Rotation paths and how fast each direction turns (degrees each step)
Each turn is a multiple of 5 degrees from 10 to 175, or 0.
Rotation 1:
[ 14.9  42.0  41.2  -2.0 -18.8  -7.4   3.8  25.0   5.7   0.0  -9.4  -7.0
 -45.2  -1.3  -1.5 -19.9 -11.0  12.4 -31.4 -40.2  -7.8  17.6 -11.0  40.7
   8.1   0.8  11.0  31.6   1.5 -46.6  -2.8   8.5  25.6   0.9  -2.4  17.8
   1.5  25.0]
[  2.6  30.8  19.1  -6.5 -30.8  -6.5   8.5  44.6  -4.6   3.3  13.3  10.0
 -24.3 -14.9  -2.9 -45.8  16.1  31.6 -30.1 -15.5 -21.5   3.7   2.5  -3.9
  15.1 -13.5  11.5  42.7  24.0 -28.1  22.4  -6.6  -5.4  25.4 -12.0 -25.0
  -5.2  35.5]
[  8.6  41.9  48.6  10.4 -10.8 -21.6  -0.2  29.5  19.8 -27.2  -1.4  10.4
 -24.8  -7.1 -18.5   4.0   5.6  -6.4 -63.4 -22.4  -2.4  15.9 -22.2  12.7
  15.7   2.5  10.7  40.7  12.1 -22.9 -15.0  -3.7  -9.4  16.1 -21.6 -15.2
  -0.4   7.4]
[  0.3   9.6  20.3  -7.6 -25.6   3.2   5.7  26.5  16.2   4.0 -18.6  -4.6
 -37.5   6.2 -10.3 -32.6   9.4  18.7 -24.1 -52.5 -22.7  23.2   2.8  30.3
   3.9   2.4  26.6  33.4  26.9 -20.6 -10.2  17.7  18.1  16.6 -22.0  -6.6
   1.1  43.7]
[ 15.5  33.2  25.1  -9.6 -30.5  -7.7 -14.0  30.5   9.6 -14.0  18.2  17.0
 -21.3   7.5  -1.8 -24.6 -13.4  30.7 -34.9 -13.8   5.0   6.2  -4.3  16.8
   5.9  -3.1   9.5  45.2  11.1 -63.9  18.7  -5.8  -1.4  35.5 -12.6 -21.2
  -1.3   4.9]
[ 19.4  38.2  46.2   9.3  -6.4   0.4  13.4  39.5   3.2  -6.7  -3.1  -3.4
 -32.9 -25.4 -18.2 -21.8  -3.0  -1.3 -51.4 -29.6  -8.3  21.2 -16.3   1.9
  25.9 -20.4  13.0  22.3  -1.6 -16.9  -9.5   3.3   7.0  17.7  -2.2  -4.9
  -3.4  48.2]
[-11.7  29.5  29.2  -8.1 -21.1 -28.2   4.0  28.5   6.8  10.9  -2.8   2.8
 -31.3  -0.1  -7.1 -29.2  21.4  22.7 -43.2 -22.6 -21.5   3.9   4.0  22.3
   2.6  12.7  15.5  52.7  40.2 -30.3   0.6   1.1  13.6   1.3 -25.0  -5.5
 -18.1  11.1]
[  7.2  32.9  29.0   7.0 -38.6   1.2  -0.6  41.9   7.5 -38.9   4.5   8.5
 -20.5   1.9  -6.4  -6.6   6.1  14.0 -20.2 -31.6 -18.7  21.1 -17.1  26.7
  11.1  -2.1  13.1  35.8   3.1 -31.3   0.3   2.5 -23.4  36.4 -15.4 -28.4
  17.5  24.6]
[ 19.7  24.8  26.8  -9.7  -6.4   0.3 -11.7  10.6  23.1   3.1 -10.5   9.3
 -25.5  -8.3  -8.5 -28.2  -4.1   2.9 -68.8 -38.4   8.4  11.6   0.8   5.7
   7.1 -15.0  29.7  33.5  17.8 -30.2  -8.4   7.0  24.0  23.2 -16.4 -21.2
  -1.0  34.3]
[ 12.8  28.8  37.4   1.2 -24.7 -14.7  13.6  48.7  15.4   2.1  10.5  -1.5
 -50.9   5.5 -14.4 -23.1 -11.6  31.0 -19.2 -24.8 -11.6  16.3  -9.1  21.7
  14.9  11.2   0.3  36.9  14.5 -43.3  13.4  -1.6   5.8   7.0 -11.7  14.7
 -13.6  18.1]
[ -5.0  30.3  36.8   1.5 -19.7  -0.7  -0.1  41.0 -23.1 -14.4   4.9   2.1
  -6.7 -18.8 -13.2 -26.8  15.7  13.3 -42.2  -7.2 -23.7   4.8  -4.5   6.7
  17.7 -15.7  20.5  39.2  17.9 -29.5  -7.0   4.0  -5.0  44.7  -8.3 -36.4
  -7.4  30.6]
[ 10.9  49.0  33.5   3.1 -20.8 -21.1  -5.3  12.0  20.4 -11.4 -16.2   2.2
 -32.8  -6.8   7.3  -8.3  13.1  -2.0 -57.5 -40.5  -1.9  16.3 -14.9  36.0
   4.7   1.0  15.2  41.1   7.7 -28.4  -7.8  -1.0  11.4  -6.8 -20.7  -2.8
   5.8  13.9]
[  7.3  10.4  14.5  -3.0 -39.0  -0.9   9.6  41.4  25.1   2.2   4.6  12.7
 -38.8   4.8 -11.6 -40.0  -0.4  27.6 -17.4 -41.6 -17.5  17.2   7.8   4.9
   9.4  -0.9  14.0  34.6  28.8 -22.0  14.1   2.5  -7.6  27.7 -19.9 -15.1
   7.7  41.8]
[ 15.6  28.9  48.4  -7.2   0.7  -5.1 -11.6  34.9   6.5 -23.4  10.6   9.4
 -17.4   2.0 -26.1  -8.5 -12.1  12.8 -56.0  -8.6   6.8   4.4 -15.3   9.6
  14.4  -3.6  18.7  39.1  11.3 -49.8  -5.1   4.2   1.7  37.5 -16.3 -18.6
  -8.5   4.2]
[  7.7  34.2  31.2   9.3 -18.4  -1.6  12.1  34.1  -0.4   3.4 -17.9 -19.4
 -33.9 -16.3  -3.0 -28.4   5.4  13.3 -30.9 -37.6 -18.6  29.5 -11.9  36.8
  17.2  -9.6  17.2  29.5   4.0 -26.1  -9.3  11.7  26.9   5.4  -4.7  -1.0
 -14.3  46.2]
[ -6.3  37.9  25.2  -4.1 -44.1 -26.4  -2.7  27.2   1.6   1.5  12.9  21.8
 -21.7  -6.0   6.1 -34.3  11.2  20.5 -40.4 -19.4 -16.2  -4.7  12.1  10.5
   1.1  -1.4   7.4  48.5  29.9 -37.6  14.7 -11.3  -5.9  20.9 -15.2 -18.5
   2.0  11.0]
Speeds:
[ -5.0  12.2   5.6   4.1   0.0  -7.2   6.8   4.0 -17.0   5.5   2.2  -4.3
   1.6 -13.2   4.4  -3.4   7.5  -0.7  -2.5   9.6  -7.5  -4.8  -0.7  -1.6
   4.4  -3.9  -5.4   1.0  -2.8   0.6   2.6  -5.2   1.8  -7.4   6.9   5.3
  -6.4   0.4]
80
[ 10.5   3.0  -1.8  -2.8   1.7  -2.0   4.4   1.0  11.3   4.8   7.4   8.4
  -7.3  -4.8  -0.7  -5.7  -4.1  -0.9  -6.5  -2.3   6.2  -4.2   0.8 -17.9
   2.6  -5.0  -4.7  -2.9  -0.5   5.8  11.0  -7.2  -5.7  -5.6  -0.4   5.2
   6.6   3.9]
100
Rotation 2:
[ 19.4  14.0   7.7 -28.4 -15.9  50.4  -9.9  30.7  10.3   0.8  12.1 -19.8
  -7.8  26.3   6.3  -3.5 -13.2 -35.4  18.7  14.1 -14.0   2.0  41.6  13.0
 -10.2  -3.7  -6.1  -1.7 -15.5   2.2 -75.6  26.8  -4.1   3.2  18.5  16.3
  28.8 -15.1]
[ 25.6  14.7 -12.5 -18.7 -18.8  28.2 -10.6  18.8  -8.2  18.6  21.2 -24.8
  -8.8   6.1  14.9  -5.0  -5.0 -28.9  19.1   5.7 -10.5  -8.6  38.8  14.1
   0.8   0.5 -24.2 -16.0 -19.1  13.8 -64.0  25.7   4.9  19.4  24.4  51.7
  30.0 -18.2]
[ 45.8  14.0 -27.5 -34.3 -10.1  11.9 -16.2 -11.0   0.3  14.5  17.6 -45.3
   1.1  16.6   7.9  -1.8 -13.1 -22.8  22.4  23.9  -9.7 -11.5  34.8  -2.9
  13.8  -6.7 -11.5 -27.5 -14.9 -14.9 -50.3  19.6   0.9  17.4  15.8  43.8
  25.8 -19.1]
[ 37.5  18.8 -10.7 -42.2  -6.6  25.1 -30.1  16.0  14.4   2.7   7.5 -50.5
  -5.5  32.8   2.0 -18.2 -13.6   1.3  14.6  25.9 -10.3  -7.8  46.7   3.3
   9.5 -15.0   9.8 -20.4 -17.4 -19.5 -51.2  26.9  -1.8   6.4  11.9  16.1
  19.2 -23.2]
[ 26.9  30.1   0.8 -40.3  -0.3  34.7 -25.2  37.0  -0.6   9.3  12.5 -45.9
 -14.2  17.1  -0.7 -18.0  -4.3  -1.8  -2.0  19.9  -8.9 -12.1  41.9  19.3
  -4.8  -1.6   1.9 -12.2 -26.8  17.3 -47.9  38.2   6.8  -1.1  20.4  26.8
   5.1 -23.5]
[ 37.0  24.6  -7.0 -45.2  10.3  20.5 -19.0  11.2  -5.1   9.1  11.4 -49.4
  -2.2  12.1   0.3  10.5  -7.5 -36.1   3.8  28.9  -5.6 -23.4  25.4   8.2
  -9.2   7.1 -15.0  -1.0 -38.7  23.3 -44.1  26.9   0.2   7.6  26.3  37.9
   4.4 -13.1]
[ 33.6  11.8  -9.1 -39.2  17.2  26.8 -21.4   3.8  13.2  -2.6   3.4 -39.6
   1.0  23.2   9.2   7.3 -15.3 -37.8  19.3  31.9  -4.7 -20.8  35.6   3.0
  -0.9 -19.7  -6.7  13.6 -35.5  -4.2 -59.8   8.7 -18.5  28.7  19.2  21.5
  17.9 -12.4]
[ 20.7  17.7   0.8 -30.8  17.1  41.0 -25.3  16.5   9.0  18.3  15.5 -16.2
 -18.1  15.4   1.1 -18.0   2.0 -24.1  20.5  17.7 -18.8  -8.1  51.4  19.6
   8.2 -31.1  -1.7   4.3 -22.0  -5.6 -64.0   6.0  -7.6  24.3  19.7  25.5
  17.2 -18.0]
[ 31.6  23.9   5.6 -31.5   0.8  30.4 -21.5   1.4   4.2  31.8  32.8 -19.1
 -17.2   9.9 -10.4  -4.1   3.5 -34.1   8.0  23.1 -19.4  -8.3  46.6  25.0
   4.2 -13.3 -12.4 -18.5 -22.3   3.8 -56.2  12.9  24.3  -8.1  20.8  37.5
  18.6 -12.7]
[ 38.1  13.7  -4.1 -27.7 -17.9  19.2 -16.3  -6.6  18.0   5.9  24.8 -38.9
  -1.2  27.6 -10.5  15.8 -14.9 -34.0   8.2  18.7   3.4 -13.2  38.3   9.0
   0.5 -22.0  -5.9 -21.4 -39.1   3.2 -58.0  25.6  20.9  -2.1  15.2  26.2
  31.7  -5.2]
[ 30.0  14.6 -14.6 -30.7 -12.3  37.3  -2.8  15.8   5.1  -8.5  17.4 -40.9
 -11.3  23.3  -0.3  -2.6 -10.0 -19.4  13.2  -2.7   9.4  -5.7  39.2  -1.6
   5.8 -40.6   4.4 -15.4 -35.9   0.3 -59.5  38.1 -10.1  20.8  13.7  20.5
  21.9 -15.9]
[ 32.8  24.2 -12.5 -48.8   1.4  53.1   4.0  20.7 -12.7   4.4  19.8 -33.1
 -13.4   7.2   0.8 -10.6  -2.9 -31.2  14.3   8.3 -13.4   5.7  37.7   2.3
   1.2  -9.3  -3.6 -21.4 -12.4  -3.3 -49.2  35.4 -12.3   3.6  22.8  33.4
   4.3 -20.3]
[ 34.7  19.2  -0.9 -41.7 -10.5  35.9 -13.2  16.7   1.5   5.4   8.0 -32.4
   2.5  21.2   8.3   2.2 -17.5 -43.4  18.6  30.6 -22.5  -0.3  32.6   7.4
  -9.2  21.5 -13.0 -13.8  -8.2  -3.7 -57.7  24.0  -0.2  -7.3  21.7  28.4
  24.2 -17.0]
[ 24.6  10.6  -9.8 -20.6 -21.1  18.7 -29.6  23.5   9.6   6.8   3.2 -36.5
   1.3  26.7  20.1  -2.3 -16.5 -17.8  22.1  20.5  -6.3 -17.3  38.9   7.8
  -2.5   3.4 -14.1  -3.4 -23.1   7.3 -69.8  23.7  -0.8  24.7  16.8  34.7
  36.3 -19.4]
[ 32.8  21.0 -23.2 -28.2   1.4  15.9 -26.8  10.2  -4.0  21.6  15.7 -44.5
 -10.8   8.9  10.8 -18.2  -1.8  -4.5  16.9  15.3  -7.9 -18.4  41.2  10.5
  14.9 -18.1  -8.8 -15.6 -24.0   1.5 -49.7  20.5  -3.4  32.0  20.5  50.0
  17.8 -24.3]
[ 45.7  25.7  -8.8 -52.2  14.7  19.3 -28.0  -1.7   6.2  16.3  16.6 -49.8
  -8.0  19.2  -7.0 -11.8  -5.6 -14.9   7.2  37.5 -16.9 -14.1  41.6   9.0
   9.8 -11.6   4.8 -23.5 -20.3 -13.7 -35.9  17.4   4.7  -0.4  17.6  30.0
   5.9 -19.4]
Speeds:
[  0.3  -3.2  -5.0   4.1 -17.2   7.8  13.0   0.1  -3.7  -4.5   4.7   4.2
   0.7   0.4   1.3   1.7  -3.2  -4.7   4.7 -11.0   1.2  10.6  -0.4  -5.4
   0.5   1.0  -1.0 -12.6   8.1  -5.4  -4.6   7.8   1.4  -4.3  -1.5   1.5
   8.3  -0.2]
35
[ -3.8  -5.0   0.2   7.8  -0.7  -2.8  -6.0  -3.5   0.6  10.1  -1.2  11.5
   0.8  -3.2   8.3  -1.8   0.6  -5.6   9.7   4.2  -8.1  -0.3   3.3   3.8
   2.2   5.4  -8.8   4.6   9.5  -5.6  -8.1 -12.6  -1.2   9.2   0.6   6.4
   9.6  -0.7]
60
[ 10.0   3.2  -3.7  -8.0   4.6  -4.8   3.9 -13.7  -6.6   5.2   4.2  -2.7
   3.4  -6.0  -4.0   6.7   0.4 -12.1  -1.0   7.6  -4.4  -0.1  -5.5  -2.3
   0.4  10.0  -5.7  -7.8   3.1  -2.2   9.3  -2.9   4.8  -9.1   3.3   8.0
  -4.4   2.2]
110
[ -4.1   1.5   9.2   6.0 -10.2  -4.3  -4.3   7.2   1.8   2.6   2.0   2.4
   1.6   2.1  -1.1   5.9  -0.5  -1.8  -5.6   1.5   0.8  -2.7  -2.0   8.0
  -9.4  13.0  -5.8   2.3  -3.8  15.3  -4.9   4.4  12.7 -10.5   1.3   1.3
   5.0   2.9]
90
